Each named turn below is shown by a few rows before and after it. Which turns, in which order, take the first row of each later pair to the second? The first pair is answered.
Z_514:
[.00,-.01,-.04,-.05,.08,-.09,.02,-.02,-.05,.03,.03,-.03]  ->  [.00,-.02,-.07,-.05,.06,-.05,.06,-.06,-.06,.02,.01,-.03]
[.06,-.01,.01,-.05,-.05,-.14,.16,-.22,-.21,-.03,.19,-.05]  ->  [.06,.02,.06,-.06,-.03,-.19,.08,-.16,-.25,-.01,.23,-.04]
[-.23,.26,.05,.03,.31,-.09,-.26,.28,.39,.06,-.05,.14]  ->  [-.24,-.03,-.14,.18,.37,-.01,.02,.14,.48,-.05,-.22,.14]
[-.18,.33,-.03,.00,-.34,.16,-.03,-.39,-.26,.15,.40,-.01]  ->  [-.24,.23,.20,.04,.02,-.21,-.38,-.04,-.26,.30,.42,-.08]
Z_663:
[.06,.18,.29,-.07,-.04,-.12,-.19,-.05,-.30,.18,.18,.09]  ->  [.18,.12,.14,.05,-.09,.20,.12,.13,.30,-.21,-.10,.23]
[-.01,-.13,-.05,.05,.08,-.04,-.10,-.09,-.28,.32,.11,.10]  ->  [.12,.16,.07,-.01,.01,.11,-.19,.25,.15,.11,.05,.23]
[.01,-.15,-.09,.03,.18,-.12,.07,.22,.30,-.21,-.25,.02]  ->  [-.11,-.29,-.09,.02,.23,-.33,.01,-.05,-.17,.07,-.10,-.08]
[.09,.11,-.22,-.10,-.32,.24,.27,-.26,-.03,-.09,-.01,.14]  ->  [.03,.21,-.10,-.17,-.31,.07,.05,-.28,-.31,.10,.16,.09]
Z_247:
[.02,.05,.06,-.08,.07,.10,-.05,.25,.48,-.06,-.07,-.08]  ->  [.00,.05,.13,-.09,.13,.00,-.16,.30,.42,.03,-.01,-.11]
[.05,.11,.24,.13,-.10,.14,-.02,.20,.26,-.08,-.07,.18]  ->  [-.02,-.02,.30,.17,.07,-.07,-.16,.26,.16,.04,-.05,.12]
[.13,.22,-.02,-.03,-.01,.00,-.31,-.08,-.22,.13,.10,-.01]  ->  [.08,-.23,-.19,.17,.20,-.06,-.08,-.15,-.16,.08,-.08,-.07]
[-.19,.03,.02,-.05,.29,-.09,-.04,-.04,-.05,-.06,-.28,.01]  ->  [-.12,.16,-.04,-.09,.11,.10,.07,-.10,.05,-.17,-.30,.07]

Between the rows of a pair lie two turns.
[-.10,.06,.20,-.01,.07,-.53,-.41,.06,-.01,.22,.13,.10]  ->  [-.05,-.30,-.30,.16,-.13,-.09,.32,-.45,.13,-.06,-.14,.13] => Z_514 Z_514
[.06,.02,.01,-.04,-.09,.25,.15,.06,.30,-.17,.07,.16]  ->  [-.01,.19,.21,-.16,-.09,.03,-.16,.06,-.04,.09,.30,.10] => Z_663 Z_663
[-.03,.25,-.05,-.08,-.22,.23,.06,-.32,-.04,-.10,-.08,.10]  ->  [.00,.23,.09,-.02,.00,.12,-.11,.11,.33,-.22,-.19,.14] => Z_247 Z_663
[.03,.46,.22,-.21,-.34,.00,-.24,-.08,-.04,.06,.16,.20]  ->  [-.10,-.47,.03,.19,.31,-.31,-.02,.05,.20,-.01,-.21,.07] => Z_514 Z_514
[.01,.10,-.04,-.18,-.25,.45,.35,-.24,-.18,-.15,.16,-.18]  ->  [.05,.30,.07,-.24,-.29,.49,.23,-.06,-.03,-.20,.19,-.14] => Z_663 Z_663
[.00,.36,.21,-.19,-.30,.18,-.14,.08,.00,.08,.03,.14]  ->  [-.12,.01,.05,-.11,-.22,.06,.03,-.30,-.38,.26,.07,.01] => Z_663 Z_663
[-.10,-.05,-.09,-.02,-.13,-.04,.12,-.31,-.33,.10,.15,-.10]  ->  [-.13,-.09,.04,-.02,.05,-.24,-.08,-.12,-.34,.18,.17,-.14] => Z_514 Z_514
[.01,-.02,.15,.11,-.07,.03,.02,.37,.09,.00,-.06,.06]  ->  [.02,.05,.16,.08,-.13,.09,.02,.35,.07,-.01,-.03,.07] => Z_514 Z_247
[-.14,-.11,-.15,.01,-.08,-.05,.18,-.46,-.44,.12,.12,.00]  ->  [-.16,-.20,-.17,.04,-.02,-.08,.21,-.45,-.41,.12,.08,-.03] => Z_514 Z_247
[-.07,.18,.15,-.04,.13,-.22,-.40,.04,-.16,.19,.10,.04]  ->  [-.12,-.32,-.19,.15,.20,-.10,.05,-.30,-.18,.10,-.09,-.01] => Z_663 Z_663
[-.29,.20,.19,-.14,-.04,-.15,-.20,-.10,-.58,.07,.08,.09]  ->  [-.25,.00,-.11,-.03,-.16,.13,.24,-.39,-.48,-.10,-.09,.12] => Z_247 Z_514
[-.01,.14,-.01,-.04,-.01,.05,.15,-.15,.00,.04,.09,-.01]  ->  [-.05,.03,.07,-.01,.18,-.13,.01,.00,.01,.09,.08,-.05] => Z_514 Z_514
[.04,-.08,-.06,.17,.15,-.21,-.13,.43,.35,-.09,-.24,-.04]  ->  [-.08,-.38,-.32,.23,.03,-.20,.18,-.20,-.18,.09,-.17,-.16] => Z_247 Z_663
[-.20,-.13,-.22,.02,-.03,-.01,.11,.04,-.24,-.13,.08,-.07]  ->  [-.13,.17,-.10,-.09,-.15,.06,-.04,.18,-.15,-.17,.15,.01] => Z_514 Z_663
[-.04,-.29,.02,.17,.27,-.28,-.12,.18,-.02,.06,-.02,-.06]  ->  [.09,.35,.16,-.07,-.14,-.02,-.25,.21,.00,.01,.15,.07] => Z_247 Z_247
[-.27,-.23,-.28,.03,.23,-.24,-.25,-.34,-.30,.05,.08,.07]  ->  [-.13,.35,-.21,-.17,-.21,.10,-.28,-.34,-.19,-.10,.20,.21] => Z_247 Z_514
[.10,.19,.00,-.02,-.17,-.06,.13,-.37,-.21,.07,-.16,-.01]  ->  [.04,-.13,.00,.10,.10,-.27,.13,-.28,-.17,.11,-.26,-.08] => Z_514 Z_247
[-.06,.70,.06,-.16,-.18,.07,-.20,.15,-.04,.01,.20,.00]  ->  [-.20,.16,-.22,-.02,-.08,-.03,.11,-.39,-.52,.21,.20,-.16] => Z_663 Z_663
[.03,-.09,-.15,.02,-.09,-.04,-.03,-.35,-.37,.37,.25,-.14]  ->  [.14,.07,.13,.05,.19,-.16,-.34,.42,.32,.14,.08,-.03] => Z_663 Z_514
[.03,.09,-.12,-.13,-.21,.07,.10,-.23,.08,-.03,.15,.00]  ->  [-.04,-.05,.07,-.09,.13,-.27,-.19,.06,.11,.09,.14,-.06] => Z_514 Z_514
[.21,.14,-.13,-.14,-.15,.13,.27,.17,.21,-.17,-.01,.14]  ->  [.10,-.20,-.27,-.05,-.05,.03,.43,-.08,-.03,-.07,-.04,.04] => Z_514 Z_663
[-.06,-.08,-.13,-.11,-.05,-.06,.06,-.30,-.26,.14,.18,-.04]  ->  [-.10,-.10,-.04,-.10,.06,-.20,-.08,-.18,-.27,.20,.19,-.07] => Z_514 Z_514
[-.01,-.09,-.12,-.01,.17,-.18,-.07,.13,-.10,-.23,-.18,.09]  ->  [-.01,-.06,-.21,-.05,.02,-.10,.01,-.12,-.32,-.17,-.11,.07] => Z_247 Z_663
[-.12,-.03,.03,-.19,-.19,.26,-.11,-.25,.09,.12,.11,.17]  ->  [-.18,-.34,-.06,-.06,-.01,.18,-.02,-.28,.10,.12,.00,.12] => Z_247 Z_247
[.05,-.05,.00,.06,.00,.17,.24,-.03,.33,-.28,-.28,.07]  ->  [-.02,-.01,.29,.01,.24,-.20,-.19,.28,.20,-.07,-.15,.00] => Z_247 Z_514
[.09,.18,.07,-.10,-.08,-.03,-.20,-.22,-.09,.14,.17,-.13]  ->  [.14,.03,-.11,-.02,-.14,.17,.10,-.35,.08,-.04,.02,-.09] => Z_247 Z_247
[-.06,-.10,.05,.01,.11,-.21,-.08,.02,-.09,.09,-.02,-.07]  ->  [-.01,-.02,-.09,-.02,-.13,.04,.14,-.20,-.08,-.01,-.04,-.04] => Z_514 Z_514
[-.04,.12,.17,-.18,.05,-.16,-.42,.25,.07,.18,-.02,.13]  ->  [.05,-.01,-.12,-.09,-.13,.23,.06,.08,.39,-.12,-.27,.22] => Z_514 Z_247
[.14,.51,.10,-.05,-.02,-.27,-.25,.47,.21,-.02,.11,.04]  ->  [.19,.67,-.04,-.11,-.32,.00,-.02,.20,.14,-.08,.15,.08] => Z_663 Z_247
[-.05,.10,.17,.10,-.33,-.08,.35,-.16,-.07,-.11,.13,.01]  ->  [-.14,-.07,.28,.15,-.06,-.36,.17,-.03,-.18,.03,.15,-.07] => Z_247 Z_514
[.06,-.19,-.12,-.04,-.03,.20,-.14,.20,.09,.12,-.08,-.03]  ->  [.08,-.06,-.12,-.09,-.14,.27,-.15,.15,.06,.12,-.05,-.01] => Z_514 Z_514
[-.09,.22,.06,-.11,-.19,.13,.06,-.14,-.10,.09,.17,-.04]  ->  [-.17,-.18,.11,.06,.22,-.18,-.03,.08,-.03,.13,.04,-.12] => Z_514 Z_514
[.15,-.21,.25,.01,.00,-.42,-.20,-.08,-.19,.09,.01,-.13]  ->  [.21,-.25,-.01,.04,-.25,-.06,.20,-.40,-.15,-.07,-.07,-.08] => Z_514 Z_514
[.12,.14,-.04,-.16,-.32,.25,.31,-.06,-.01,-.26,.21,-.17]  ->  [.11,.27,.08,-.22,-.33,.15,.15,.00,-.11,-.17,.32,-.19] => Z_663 Z_663
[.00,-.15,-.22,-.02,-.12,-.01,.02,-.17,-.04,.05,-.14,-.01]  ->  [-.03,-.05,-.12,-.07,-.10,-.11,-.15,-.12,-.16,.15,-.03,-.02] => Z_514 Z_247
[.07,.08,.23,-.25,.06,.03,-.20,.10,-.04,.16,.21,.03]  ->  [.11,-.22,-.04,-.09,.06,.24,.20,.01,.25,-.09,-.04,.08] => Z_514 Z_247
[-.06,-.09,.08,-.09,-.07,-.09,-.05,.25,.11,-.02,-.13,.16]  ->  [-.04,-.12,.00,-.06,-.13,.02,.09,.17,.14,-.09,-.17,.17] => Z_247 Z_514
[.04,.01,.00,.07,.24,-.03,.01,.25,.14,-.03,-.06,-.06]  ->  [.01,.03,.05,.03,.26,-.14,-.11,.19,-.06,.09,.03,-.11] => Z_663 Z_663
[.03,-.20,.08,.01,.00,-.03,.07,.02,.04,-.06,-.04,.05]  ->  [.02,-.06,.11,-.07,-.11,-.02,.01,-.07,-.13,.02,.06,.02] => Z_514 Z_663
[.01,.06,-.24,-.20,-.11,.15,.06,-.27,-.19,.01,.02,-.01]  ->  [-.05,-.06,-.10,-.17,.13,-.16,-.18,-.10,-.28,.16,.06,-.08] => Z_247 Z_514
